(in the rows, 128 means zero)
Each path below is one point turned by a fixed rotation once a step. After each direction that follows a path, write how fast that rotation turns it, in degrees each step (0 if it stays still).
Each turn is a multiple of 5 degrees from 10 to 175, or 0.
Each row of a path follows its step; steps can be skipped.
Rotation 1:
step 1: [120 131 130 143 131 121 136 131 124 120 141 127 146 126 131 121 131 125
 133 118 133 124 132 131 126 131 127 124 119 125 132 130 121 132 134 117
 111 129 133 133 132 128 128 121 128 135 122]
step 3: [125 109 126 133 129 121 128 115 127 120 130 127 138 130 127 129 142 120
 127 128 139 122 127 130 140 129 132 128 125 132 125 130 120 127 136 129
 112 125 138 132 138 130 122 129 123 126 125]
step 4: [127 130 127 137 126 124 118 117 109 119 148 138 132 135 127 128 139 124
 137 132 133 123 126 137 129 125 127 131 129 126 124 134 125 125 121 118
 123 128 120 128 131 134 129 134 127 132 125]
step 6: [123 123 131 141 142 110 113 134 120 126 137 132 129 128 128 117 132 127
 131 129 129 114 130 124 136 130 131 130 135 120 126 131 127 124 125 126
 127 122 135 126 134 131 123 132 115 124 126]
step 9: [116 118 121 118 136 122 117 134 117 117 133 134 131 125 132 127 134 130
 141 122 128 133 127 127 125 137 126 118 136 132 125 129 124 118 125 127
 119 119 142 130 134 128 132 127 129 129 125]
step 10: [117 123 126 136 128 113 115 129 127 127 136 128 129 126 125 129 132 127
 127 127 143 132 121 133 122 131 136 135 136 127 116 131 137 122 133 128
 132 114 137 127 127 134 121 141 127 125 129]
step 14: [117 121 120 136 134 115 135 127 123 125 138 120 133 123 122 145 142 128
 126 125 137 134 130 136 132 136 129 133 128 124 133 137 133 122 137 128
 125 128 138 124 127 132 131 133 119 130 130]
step 15: [131 131 130 135 123 130 126 123 120 117 143 130 127 125 119 131 144 121
 130 120 141 141 133 136 133 124 136 120 130 135 127 133 126 126 124 129
 124 115 133 139 129 128 136 127 131 128 134]
step 16: [119 134 128 131 123 113 136 124 128 119 133 120 133 125 127 126 136 130
 146 131 146 131 124 126 129 124 126 128 129 120 126 134 130 125 128 116
 122 124 133 134 130 118 136 131 119 132 121]
step 17: [129 132 123 141 133 121 116 131 126 109 129 133 129 122 120 129 138 129
 130 119 140 130 138 130 131 133 131 124 128 129 127 130 124 140 125 125
 133 125 131 125 134 130 135 132 108 129 125]
[127 129 127 128 126 125 128 124 131 131 125 127 125 129 128 128 128 126
 128 132 130 128 131 127 128 125 127 127 127 128 131 128 126 126 128 128
 127 127 132 125 127 124 125 128 128 127 126] => 135
[126 128 125 127 126 127 126 131 130 130 125 129 131 125 128 128 131 133
 129 127 128 126 127 123 129 128 132 130 128 127 130 126 126 128 126 129
 128 127 128 130 129 127 128 131 126 126 127] => 100
[128 126 131 128 128 131 129 125 128 128 127 125 127 129 128 129 132 127
 127 130 130 125 126 125 131 126 132 128 131 128 128 130 128 128 128 125
 129 127 126 130 127 128 129 126 130 126 132] => 90
[129 124 129 127 130 129 134 127 126 129 127 129 129 124 129 131 128 128
 130 129 130 129 124 127 127 129 123 128 129 130 130 127 129 126 125 126
 130 128 129 127 128 127 128 129 127 127 125] => 160
[126 129 124 129 129 130 124 126 126 125 126 129 125 125 130 133 128 128
 127 127 127 128 129 130 127 129 130 128 128 131 128 126 129 127 130 124
 129 128 126 127 125 125 127 128 127 129 130] => 145
[132 127 127 124 126 125 127 128 127 128 128 129 127 129 130 128 132 129
 125 128 129 131 126 128 129 131 126 128 123 127 129 128 130 126 128 126
 127 127 130 130 129 128 128 128 131 130 131] => 60
Rotation 2:
step 3: [120 126 124 131 133 127 125 125 120 128 127 136 139 131 125 125 115 134
 127 116 132 119 119 121 117 126 129 138 114 129 123 115 131 126 125 134
 118 123 136 127 128 132 130 133 129 119 124]
step 4: [140 125 131 125 124 132 130 132 133 130 128 124 135 125 127 115 131 124
 135 132 117 120 134 124 121 132 136 133 131 137 128 113 133 136 122 133
 127 121 125 123 136 131 128 126 122 123 110]
step 5: [127 130 136 138 129 128 131 131 144 126 128 133 126 119 123 135 141 131
 126 123 124 128 121 130 132 128 136 131 129 147 130 123 130 134 136 127
 129 132 120 122 125 141 123 124 125 141 127]
step 7: [130 117 130 130 118 124 122 128 128 128 127 120 127 129 137 115 127 126
 147 131 129 123 135 125 132 126 127 129 141 119 126 139 119 134 123 132
 133 131 131 126 117 135 129 123 117 127 125]
step 10: [127 127 126 112 126 129 120 139 130 140 135 124 129 130 137 120 128 139
 131 127 122 131 129 127 126 124 138 128 140 138 127 116 129 132 137 124
 136 131 136 120 120 125 121 120 126 128 123]
step 11: [125 134 125 135 127 137 135 128 126 130 126 134 125 128 129 137 132 149
 121 112 119 119 124 120 128 133 125 136 128 136 123 123 135 132 133 128
 132 140 130 138 122 129 124 127 127 125 133]
step 12: [145 123 132 127 122 131 133 114 125 124 134 131 118 126 134 127 126 122
 119 125 121 118 138 124 139 127 123 138 123 120 129 125 127 136 127 125
 122 133 128 138 128 136 127 122 128 121 117]
step 13: [126 118 130 130 130 129 120 130 130 123 138 137 128 129 133 130 132 126
 136 136 126 134 137 126 137 112 132 135 139 130 124 133 123 124 134 119
 123 136 118 120 124 145 126 130 127 124 125]
step 16: [114 133 133 125 122 140 125 133 128 122 127 134 119 125 135 119 147 135
 127 120 130 140 130 128 133 126 141 132 135 129 126 127 119 128 135 129
 133 128 133 122 133 123 125 132 131 133 134]
step 17: [132 124 125 128 119 140 125 113 124 135 121 124 118 128 125 136 138 141
 124 128 128 120 123 129 130 128 121 142 127 120 132 127 133 122 132 122
 128 122 132 128 133 116 127 127 136 129 138]
[126 127 127 129 132 126 126 128 126 128 125 126 130 127 131 130 127 125
 130 131 130 130 126 125 126 126 129 129 127 126 127 129 129 131 125 124
 128 129 130 128 131 131 127 128 129 126 126] => 65
[125 129 128 126 133 130 130 129 129 127 126 126 130 130 132 125 127 126
 127 126 130 125 129 130 127 128 128 130 129 129 127 128 130 127 129 130
 127 127 127 123 127 126 131 127 131 127 128] => 60
[128 130 131 128 131 129 131 129 130 126 129 128 127 124 128 127 129 127
 125 128 126 128 130 125 131 132 126 127 128 129 127 130 128 133 126 130
 130 127 128 130 130 129 129 130 128 128 127] => 100
